In the rows, 128 means zero.
Each named turn below is shown by a few rows before and after it. Which turns, in which order, take the first row of each later pair to the second? The first pair is answered.
turn Leget:
[114 130  79 123 132 124 138 108 130 103  82] => [148 104 108 130 125 164 115 124 170  74 115]
[147 116 131 130 142 129 124 107 129 122 150] => [127 100 135 114 132 131 142 144 132 146 142]
[135 115 140 145 132 186  93 118 138 111 148] => [ 80 117 120 118 116 165 146 152 111 152 112]
[139 150 141 115 137  85 122 103 130 145 138] => [146 134 158 104 127 114 122 128 156 142 162]
turn Dubig:
[143 145 123 144 141 145 142  94 152  84 143] => [127 156 121 146 121 146 165 112 155  85 132]
[137  95  84  96 148 157 106 108 109 129 133] => [117  95  85 101 130 173 121 132 117 115 122]
[104 141 155 124  93  39 124 171 143 142 154] => [156 116 168 124 108  56  87 154 143 138 176]
turn Dined:
[133 149 131 124 125 100 127  91 173 113 143] => [107 144 119 154 106 153 150 112 155 101 112]
[101 177 105 116 143 156 179 127 168  98 119] => [120 173 121 101 155 127 170 100 169 121 132]
[115 137 100 120 139  95 128  90  94 136 114] => [ 90 133  99 128 116 130 152 131  99 132 105]
turn teb:
[145 139 129  90 151  72 122 133 127 171 140] => [135 147 138 101 132  70 131 145 121 169 136]
[156 122 144 115 129 142 108 126 150 123 154] => [131 138 158 144 102 124 120 149 151 124 143]
[ 99 135 120 113 127 121 166 145 120 147 110] => [122 120 116  91 149 137 153 127 125 138 122]
Then:
Each pair is 2 to 3 turns apart.
[153 142 164 120 138 123 135 147 150 120 164] => [149 105 134  95 154 151 134 144 123 132 149] | Leget teb Dubig
[136 146  97 119 129 130 135  96  96 130 112] => [154 149 151 128 112 100 121 127 142 132 151] | Leget teb Dined
[157 113 101 180 128 170  98  76  82  91 102] => [ 65 165 120 163  81 106 180 147 108 136  72] | teb Leget Dubig
[137  80  99 146 136 187  97 120  87 102 131] => [126 115  91 165 126 177 106 107  98  78 119] | Dubig Leget
[142  48 148  95 150 176 135 149 113 147 142] => [115  79 117  86 155 175 173 153 120 151 120] | Dubig teb teb
[102 111 113 103 162  95 134 125  64 166 100] => [132 127 103 126 178  92 115  90  66 152 116] | Leget Leget Leget
[114 108 121 159 118 150 108 138  73 117  87] => [133  76 122 133 130 184 110 143 100 120 108] | teb teb Leget
